Rotation paths and how fast each direction turns (degrees a step)
Each turn is a multiple of 5 degrees from 10 to 175, or 0.
Each row of a path follows its step; steps can be skipped.
Rotation 1:
step 1: [-4.22 -2.29 -2.35 -0.71 -0.91 -0.59  1.54 -3.58  0.53  1.52 -0.82 -3.74
 -2.69 -1.66 -1.24  1.10  0.00  0.53  0.39 -0.26 -1.43 -3.64 -0.68  0.13
 -0.30  2.58 -0.03  1.14  0.45  2.57 -1.94  1.93  1.72 -3.38  0.90 -1.74
  2.89 -0.43  1.35 -2.82 -0.91 -2.28 -0.31 -0.06 -2.94 -0.72 -0.59 -0.61
 -1.81  1.42 -3.51 -1.28  1.35  1.00 -1.71  1.67 -0.49  1.94 -0.01 -0.32
 -0.34]
step 12: [-0.76 -1.53  0.56 -2.38 -1.30 -2.43  2.20  1.01 -0.49  0.86 -2.49 -2.50
 -0.67 -1.71  0.41  1.70 -1.19  0.73 -1.47  1.77  1.68 -4.82  0.25 -1.42
  1.94  2.09 -4.41  1.08  0.79 -1.49 -2.32  1.54 -0.21 -1.75  2.47  1.42
  0.66  0.03  1.62  0.00 -1.97  1.14 -1.89 -1.42 -2.28 -3.47  1.19  0.05
  3.13 -3.28 -0.77 -2.06  0.16  0.53  0.00 -1.24 -2.25 -0.15 -0.03  1.33
 -0.19]
step 15: [-1.34  1.31  1.12  0.77 -0.13 -0.98  3.21  0.34  0.44 -3.41 -0.31 -3.23
 -2.05  0.75 -0.79 -1.18 -0.11  3.37 -3.15 -2.47 -2.14 -0.97 -1.52 -3.97
  0.20  1.36 -1.15  0.39  2.04 -0.29  0.03  2.36  2.05 -1.78 -0.24 -0.71
 -2.28  0.97 -0.41 -2.24 -1.37  2.14 -2.19  2.18  0.77  0.89 -0.61  1.69
 -0.23 -2.71  0.16 -1.46  5.27 -0.44 -1.39 -1.61 -1.22 -0.16  1.31 -0.44
 -0.69]
step 20: [-2.15 -0.41 -0.24 -1.24 -0.05 -2.10  2.29 -0.24 -1.66 -1.16 -0.81 -3.13
 -0.62  1.64 -1.10 -0.02  0.84  0.26 -0.38 -1.78  0.98 -0.51 -0.29  0.19
  0.41  1.30  0.58  3.55  1.46 -1.52 -0.24  1.97  2.69 -3.08  1.45 -0.91
 -3.59 -1.89  2.77  0.39  1.51  2.20 -2.76  0.20 -1.27 -3.88  2.20 -2.07
  3.31 -1.22 -0.99 -0.81  0.96 -3.40  0.69  0.80 -1.26  1.57 -1.61  2.34
 -3.17]
step 21: [-0.67 -0.90  1.20 -2.79  0.67 -1.86  1.37 -0.62  0.80 -0.87  1.00 -1.65
  3.11 -1.66  1.81  1.55 -3.08  2.59 -0.81 -2.43 -0.07 -2.69  1.47  0.41
  1.17  2.30 -1.75  2.38  1.34  1.31  0.06  2.27  2.19 -0.62 -1.93  1.47
  0.96  2.66  1.69  3.90  4.31  1.67  1.53 -1.74 -0.45 -1.64  2.01  0.20
  1.24  1.05 -0.59 -2.93  1.88 -2.95  0.88  0.89 -0.71  0.38  0.18 -0.63
  1.11]
step 22: [ 0.45 -2.74  2.25 -1.47 -1.49  0.09 -1.08 -1.34 -1.17 -2.38 -0.80 -3.73
  2.18 -1.54  2.93  0.19 -2.62  0.60 -2.58 -1.03  1.41  0.22  0.01 -1.57
  1.67 -0.88 -2.86  1.90 -0.29  0.35  2.86  1.07 -0.36 -2.36 -0.42 -0.52
 -1.23 -3.77  0.18  0.46  1.42  1.03  0.44  0.05  0.70 -2.56  0.20  2.00
 -0.72  4.03 -1.82  1.79  0.40 -2.26 -1.40 -1.76 -3.58  0.96  2.00  2.62
 -1.38]
step 29: [-0.96  1.23  0.28 -2.80 -2.98  1.03  2.15  0.10 -1.71 -1.83 -1.26 -2.13
 -1.74  0.17 -0.70  0.50 -0.18  0.39  0.43 -3.60 -1.71 -2.16  3.77  0.26
  3.85  4.01 -1.82 -0.92 -2.67  1.32  0.39  2.05  1.60 -0.66 -1.24  0.06
  1.96 -0.41  2.41  1.86 -0.12  2.32 -0.40 -1.52 -1.60 -1.68  0.13 -4.67
  1.62  0.74 -0.77 -2.21  1.67 -1.28  0.49 -0.79 -1.43 -0.74  1.84 -0.45
  0.93]
step 32: [-1.39 -3.95  0.70 -0.20 -0.64 -0.12 -1.21 -3.82  1.70 -1.87  0.92 -4.05
 -1.39  0.04  0.51 -1.15 -0.27 -0.98 -3.25 -0.66 -0.98  2.38 -1.20  1.23
 -0.36  5.55 -0.43  0.24  1.72  0.10  1.44  0.45  1.93 -1.31 -1.55  0.80
  1.01  2.53  0.98  0.39 -0.02  0.99 -1.53  0.33 -2.09  1.25  0.22  0.19
  0.68 -1.72 -2.59 -1.20  3.05 -2.54 -1.60  2.09 -2.64 -0.24  2.75 -1.03
  0.62]
step 43: [-2.96 -2.43  0.22  0.01 -1.06  0.12  1.79 -0.27  0.15  0.56 -0.21 -1.87
 -4.37 -0.21 -0.65  0.65 -0.32 -0.80  1.04  0.96  0.50 -0.34 -2.20 -0.57
  0.39  2.93 -3.17 -0.17  4.16  2.00 -1.17 -0.95  3.07 -1.06  2.63 -0.04
 -1.37 -3.17  1.84 -0.53 -1.04 -0.83  3.55  0.82  0.50 -1.38  1.22 -0.10
  1.76 -0.84 -3.24 -2.98  3.90 -0.22  0.54  0.22 -0.11 -1.25  0.92  0.63
  3.13]
Speeds:
[ 0.23  0.93  0.96 -0.21 -0.62  0.19 -0.05  0.87 -0.75  0.26 -0.13  0.52
  0.37 -0.62 -0.03  0.33  0.01  0.00 -0.22 -0.41  0.16 -0.44  0.60  0.06
 -0.31  0.55  0.60  0.08  0.17  0.27  0.68  0.07  0.29 -0.44 -0.33 -0.24
 -0.14 -0.50 -0.70  0.08  0.16  0.08 -0.21 -0.49 -0.02  0.73 -0.67  0.89
  0.32  0.33 -0.28  0.26 -0.08 -0.23 -0.08 -0.76 -0.63 -0.38  0.12 -0.54
  0.00] => 60
[-0.68  0.55  0.35 -0.24  0.26 -0.57 -0.05 -0.17  0.00  0.13  0.38  0.08
  0.17 -0.86  0.41 -0.08  0.51 -0.08 -0.02 -0.18 -0.43  0.59  0.36 -0.12
  1.01  0.71 -0.32 -0.06  0.82 -0.13 -0.65  0.12 -0.22 -0.16 -0.79  0.40
  0.11  0.91  0.23 -0.20 -0.05  0.07 -0.17 -0.04 -0.34 -0.56 -0.86  0.03
 -0.39 -0.48 -0.21  0.20  0.50  0.89  0.50 -0.10 -0.08 -0.43 -0.67 -0.10
 -0.51] => 125
[ 0.07 -0.43  0.31 -0.83  0.21  0.34  0.63  0.22 -0.44 -0.34 -0.63 -0.30
  0.19 -0.34 -0.28 -0.27  0.31 -0.84  0.67  0.22 -0.68  0.04 -0.60 -0.53
 -0.53  0.50 -0.07  0.60  0.12 -0.67  0.20 -0.94 -0.14  0.31  0.21  0.05
 -0.85 -0.47 -0.03  0.29  0.01  0.20 -0.19 -0.10  0.19 -0.43  0.16  0.85
  0.00 -0.60  0.12  0.14  0.37  0.80 -0.80 -0.18  0.11  0.26 -0.28  0.51
  0.05] => 140
[-0.75 -0.33  0.19  0.37 -0.09  0.01 -0.03 -0.52  0.49 -0.46 -0.33 -0.04
  0.24 -0.23 -0.04 -0.30  0.26  0.15 -0.96  0.50  0.19 -0.32 -0.49  0.13
 -0.14  0.78 -0.01  0.22  0.45  0.23 -0.75 -0.27 -0.39 -0.43  0.52  0.12
  0.17 -0.03 -0.44  0.30  0.48 -0.11  0.51  0.07 -0.57 -0.28  0.52  0.25
 -0.23  0.19 -0.13  0.67 -0.64 -0.48  0.22 -1.02 -0.65  0.13 -0.63  0.18
  1.22] => 35
[-0.73  0.64 -0.40  0.45  0.06 -0.07 -0.48 -0.39  0.86  0.59  0.41  0.02
 -0.35  0.19  0.04  0.33  0.33  0.23  0.40  0.16 -0.37 -0.01 -0.13 -0.55
 -0.88  0.01  0.16  0.28  0.55  0.31  0.34  0.31  0.22  0.37  0.24 -0.42
 -0.13 -0.33 -0.43  0.91 -0.19 -0.02 -0.21  0.57  0.97 -0.19  0.24  0.23
  0.43  0.09 -0.54 -0.29  0.53 -0.30  0.17 -0.58  0.05  0.14 -1.13 -0.03
 -0.86] => 145
[-0.25 -0.35 -0.20 -0.06 -0.11  0.56 -0.03 -0.26  0.46 -0.11 -0.03  0.39
  0.53  1.01 -0.02  0.28  0.38 -1.06 -0.57 -0.38 -0.80 -0.04  0.40  0.32
  0.44  0.38  0.50 -0.58  0.08  0.72  0.82 -0.15 -0.17 -0.25 -0.34  0.31
  0.23 -0.36  0.61  1.05  0.11  0.12 -0.07  0.11 -0.43 -0.17 -0.44 -0.14
 -0.21  0.44  0.67  0.13  0.07  0.13 -0.28  0.37 -0.63  0.88 -0.08  0.04
 -0.44] => 10
